In the data rows, 50 means zero.
Here are some points:
vec![59, 69, 37, 43, 18, 15, 59, 44, 57, 51, 59, 57, 62, 62, 56, 45]
vec![36, 37, 84, 82, 91, 76, 58, 88, 43, 54, 51, 75, 59, 33, 42, 93]
vec![78, 56, 29, 34, 15, 24, 42, 40, 57, 47, 60, 37, 40, 72, 80, 45]
vec![48, 46, 88, 76, 89, 79, 50, 79, 37, 49, 48, 63, 70, 48, 40, 66]
vec![57, 69, 52, 47, 51, 52, 40, 39, 67, 47, 66, 61, 40, 84, 85, 57]
vec![44, 48, 52, 42, 56, 49, 70, 62, 49, 50, 45, 62, 80, 41, 38, 62]
vec![42, 47, 59, 50, 56, 62, 45, 57, 51, 53, 47, 49, 54, 45, 66, 63]
vec![67, 47, 39, 45, 29, 30, 44, 40, 59, 46, 45, 49, 50, 54, 68, 54]
vec![49, 33, 86, 82, 75, 89, 61, 69, 37, 45, 47, 65, 65, 33, 39, 75]
vec![43, 50, 49, 48, 35, 39, 67, 47, 49, 57, 58, 43, 69, 42, 37, 59]
vec![37, 21, 54, 47, 59, 43, 48, 50, 15, 46, 28, 55, 55, 10, 20, 57]
vec![24, 32, 80, 74, 72, 70, 61, 79, 4, 47, 36, 61, 73, 8, 19, 62]
vec![59, 62, 43, 48, 43, 41, 43, 38, 77, 56, 59, 48, 34, 70, 74, 58]
vec![38, 56, 44, 47, 53, 59, 64, 74, 40, 54, 49, 45, 73, 54, 39, 56]
vec![39, 49, 52, 55, 59, 70, 61, 76, 42, 50, 39, 45, 77, 41, 47, 52]
vec![61, 77, 0, 2, 0, 0, 36, 11, 81, 49, 71, 47, 22, 77, 71, 18]
vec![45, 53, 70, 59, 69, 60, 57, 64, 35, 48, 49, 50, 54, 42, 43, 61]
vec![39, 37, 28, 24, 49, 46, 49, 60, 36, 64, 46, 38, 56, 41, 41, 34]
14 more points follow, each with its number after it:
vec![37, 47, 18, 21, 22, 21, 36, 29, 50, 46, 55, 36, 39, 57, 39, 27] 0
vec![55, 38, 77, 91, 88, 76, 55, 73, 43, 54, 41, 72, 68, 48, 47, 80] 1
vec![69, 68, 22, 33, 29, 31, 34, 26, 74, 51, 50, 43, 26, 74, 79, 46] 2
vec![33, 40, 85, 96, 87, 81, 70, 87, 29, 46, 46, 72, 70, 12, 32, 75] 3
vec![59, 59, 17, 33, 0, 0, 31, 0, 59, 35, 54, 41, 4, 63, 53, 29] 4
vec![54, 49, 78, 64, 73, 64, 60, 67, 58, 46, 48, 65, 53, 54, 61, 75] 5
vec![44, 53, 70, 38, 49, 59, 61, 57, 52, 51, 42, 40, 48, 53, 45, 48] 6
vec![49, 51, 33, 44, 39, 31, 45, 32, 64, 52, 57, 38, 44, 63, 61, 41] 7
vec![56, 42, 5, 28, 0, 0, 29, 0, 61, 55, 59, 28, 5, 61, 56, 29] 8
vec![50, 50, 48, 52, 51, 46, 58, 43, 42, 47, 41, 44, 67, 49, 47, 47] 9
vec![42, 47, 69, 84, 72, 70, 61, 65, 49, 49, 52, 66, 65, 51, 51, 65] 10
vec![43, 34, 73, 64, 57, 44, 58, 46, 22, 52, 49, 55, 52, 33, 41, 64] 11
vec![63, 71, 4, 18, 0, 0, 22, 0, 77, 45, 59, 31, 12, 79, 67, 18] 12
vec![48, 1, 87, 79, 89, 88, 60, 80, 14, 52, 26, 61, 63, 19, 31, 71] 13
Which two of these numbered points are nearest to each point below, ignoring the 3 directions in which the first points spread most? Their numbers follow each, nearest first.
vec![57, 61, 79, 76, 71, 72, 52, 65, 58, 51, 51, 48, 65, 62, 55, 61] > 9 12
vec![47, 47, 35, 26, 42, 63, 48, 61, 34, 61, 34, 54, 42, 32, 43, 42] > 2 6
vec![41, 52, 82, 75, 80, 69, 67, 65, 71, 50, 61, 52, 57, 61, 67, 60] > 7 10
vec![53, 69, 42, 52, 30, 30, 55, 32, 73, 58, 66, 60, 41, 74, 63, 54] > 10 11
vec![76, 53, 37, 26, 26, 33, 46, 28, 74, 52, 58, 51, 38, 91, 92, 29] > 13 9
vec![48, 40, 86, 90, 90, 86, 60, 69, 33, 53, 35, 64, 59, 43, 53, 77] > 9 2
vec![49, 76, 0, 0, 1, 12, 32, 24, 72, 42, 69, 36, 30, 74, 65, 21] > 0 12
vec![48, 45, 32, 37, 21, 12, 67, 35, 48, 56, 53, 42, 67, 46, 48, 54] > 11 5
Now 14 new points, numbered from 0 again:
vec![57, 68, 0, 9, 8, 2, 0, 0, 62, 57, 47, 39, 0, 73, 77, 14] 0
vec![38, 48, 85, 76, 85, 84, 64, 80, 41, 53, 47, 65, 65, 43, 40, 80] 1
vec![44, 36, 22, 26, 47, 41, 44, 61, 36, 45, 43, 48, 57, 36, 32, 16] 2
vec![56, 57, 50, 57, 59, 60, 52, 54, 59, 42, 42, 42, 54, 48, 42, 49] 3
vec![48, 30, 94, 82, 90, 82, 45, 65, 33, 57, 52, 48, 59, 46, 32, 80] 4
vec![76, 64, 27, 30, 32, 31, 38, 30, 67, 47, 49, 45, 30, 88, 81, 28] 5
vec![68, 68, 29, 30, 27, 33, 36, 32, 59, 41, 56, 39, 27, 72, 73, 38] 6
vec![59, 39, 30, 44, 13, 0, 39, 0, 45, 48, 41, 37, 16, 51, 43, 47] 7
vec![59, 55, 19, 27, 22, 27, 48, 40, 44, 36, 53, 61, 40, 38, 51, 41] 8
vec![52, 50, 28, 41, 23, 35, 60, 48, 50, 57, 48, 51, 63, 58, 49, 40] 9
vec![52, 42, 75, 69, 73, 70, 65, 87, 53, 53, 47, 47, 83, 50, 49, 51] 10
vec![43, 39, 88, 78, 95, 94, 55, 80, 45, 49, 40, 51, 58, 52, 36, 58] 11
vec![39, 62, 48, 46, 68, 90, 62, 88, 47, 57, 50, 54, 65, 44, 27, 62] 12
vec![50, 49, 73, 69, 68, 60, 56, 51, 53, 48, 55, 74, 49, 53, 54, 76] 13
The same question for these:
vec![75, 66, 54, 47, 55, 42, 45, 45, 81, 36, 56, 56, 45, 94, 88, 59] > 5 6
vec![45, 45, 60, 51, 63, 71, 38, 56, 45, 49, 53, 58, 54, 40, 45, 49] > 2 6
vec![39, 29, 44, 48, 55, 57, 65, 59, 28, 50, 38, 42, 72, 32, 37, 34] > 5 10
vec![55, 55, 43, 38, 37, 44, 49, 46, 59, 55, 56, 50, 38, 52, 64, 54] > 1 9
vec![47, 38, 41, 29, 54, 64, 53, 58, 45, 55, 33, 25, 54, 31, 40, 21] > 11 5
vec![44, 45, 47, 33, 43, 50, 47, 53, 43, 54, 38, 30, 38, 45, 47, 27] > 11 6
vec![45, 43, 77, 82, 80, 79, 56, 73, 47, 49, 49, 46, 59, 40, 44, 69] > 3 1
vec![60, 42, 26, 47, 20, 11, 47, 9, 44, 39, 45, 36, 40, 46, 50, 38] > 7 9
